In the rows, zero is written as 128.
Each path below is one point turned by a fixed rotation once a step. After each direction that follows a path, write how fast that rotation turns it, in degrees per step (0 if it stays still).
Each turn is a multiple of 5 degrees from 10 to 175, or 0.
Each row of a path follows its step; steps can be skipped.
path 1
step 0: [126 131 130 138 133 129 135 132 140 134 129 123 127 123 132 123 135 132
 134 124 141 123 140 130 126 140 129 135 135 131 137 135 126 123 133 129
 128 122 124 119 127 130 118 132 125 118 128 127 121 122 134 129 127 124
 139 117 139 113 121 124 133 122 139 133]
step 2: [137 123 127 115 137 130 117 133 128 128 122 126 134 127 128 128 138 132
 131 130 123 129 135 120 118 130 135 120 134 122 137 118 129 134 132 123
 124 122 119 131 133 122 119 131 134 136 141 121 126 124 134 133 144 123
 137 140 134 121 139 124 133 125 127 126]
step 6: [127 121 125 123 124 127 131 131 138 127 125 126 135 120 130 128 120 130
 130 133 131 130 138 123 122 140 122 136 135 136 136 123 130 127 122 135
 115 134 131 120 128 123 118 120 128 118 128 119 122 138 134 126 126 116
 133 138 138 114 121 121 131 127 115 129]
step 7: [134 140 128 121 143 125 131 115 146 132 129 122 129 121 122 133 148 129
 130 127 131 129 128 134 133 140 128 114 124 126 133 129 128 130 132 136
 128 126 120 125 130 130 127 127 129 140 124 130 122 135 129 129 131 118
 137 132 121 122 122 128 137 131 125 126]
step 8: [142 131 134 129 125 127 122 133 130 135 131 129 135 130 127 124 138 131
 132 130 134 122 129 128 127 124 141 118 135 134 133 115 130 141 137 126
 138 134 129 121 130 122 140 133 128 128 137 107 115 129 125 130 125 130
 131 129 141 124 131 121 130 132 130 132]
step 9: [138 142 128 121 127 128 120 140 128 135 118 116 124 129 134 128 115 127
 125 143 128 126 137 126 121 136 120 126 119 131 135 130 117 132 129 134
 120 126 122 129 121 113 124 119 127 129 134 121 126 121 118 130 132 121
 132 123 132 126 122 132 132 128 123 124]
step 11: [130 130 126 141 129 135 135 121 143 132 133 126 128 121 118 129 128 126
 131 138 131 124 137 124 128 135 131 133 134 122 128 125 131 130 123 122
 132 131 124 124 115 122 140 120 122 134 138 117 122 135 140 136 127 133
 137 133 138 129 136 129 140 124 124 124]
step 12: [132 129 132 124 137 129 130 130 135 136 129 122 133 139 140 123 128 129
 117 122 132 120 133 138 122 134 126 140 129 135 132 127 123 135 124 125
 123 140 116 129 129 122 131 135 120 128 125 129 125 132 120 132 124 115
 141 137 138 116 117 127 134 134 126 121]
step 13: [126 129 130 120 131 121 129 127 135 127 121 131 133 124 127 125 137 128
 130 135 128 125 138 129 126 135 138 114 125 129 142 134 137 133 137 136
 124 125 128 129 127 130 127 125 130 134 145 122 137 130 133 123 120 126
 138 117 131 113 109 127 126 126 135 130]
step 14: [137 137 136 128 125 130 117 130 132 125 129 121 130 117 116 135 135 135
 126 132 139 127 142 113 132 128 136 123 118 125 130 122 128 120 122 125
 126 120 128 122 124 125 134 133 122 133 131 120 122 126 124 125 130 117
 127 142 142 131 129 131 133 139 129 132]
step 15: [138 128 119 128 126 133 120 129 131 133 122 116 126 132 123 136 125 134
 137 129 125 116 136 135 116 129 133 127 132 129 127 121 123 138 133 129
 135 134 111 125 126 116 120 123 120 129 122 124 133 132 131 131 140 119
 128 127 133 118 130 126 127 126 138 116]
[129 130 130 127 127 128 130 131 127 128 130 128 127 126 127 127 124 129
 130 123 129 124 130 128 130 129 125 129 130 128 126 129 127 125 129 127
 126 127 127 127 128 127 129 129 125 127 130 126 126 128 128 130 130 127
 128 129 128 129 127 126 126 127 127 128]
125
[129 130 129 127 126 125 128 127 127 131 127 127 128 129 128 131 132 132
 128 127 128 129 128 126 128 129 129 127 129 130 127 130 130 129 129 133
 127 127 129 124 128 126 127 130 128 127 127 127 129 126 128 129 127 127
 128 131 127 127 130 128 125 128 130 129]
55
[129 126 126 128 127 128 129 125 130 128 129 128 127 130 130 128 130 127
 131 126 129 129 128 130 127 128 131 129 132 128 129 127 131 126 126 129
 128 125 129 129 128 127 129 128 128 130 131 127 128 125 125 127 131 131
 127 125 128 128 126 125 128 127 129 129]
135
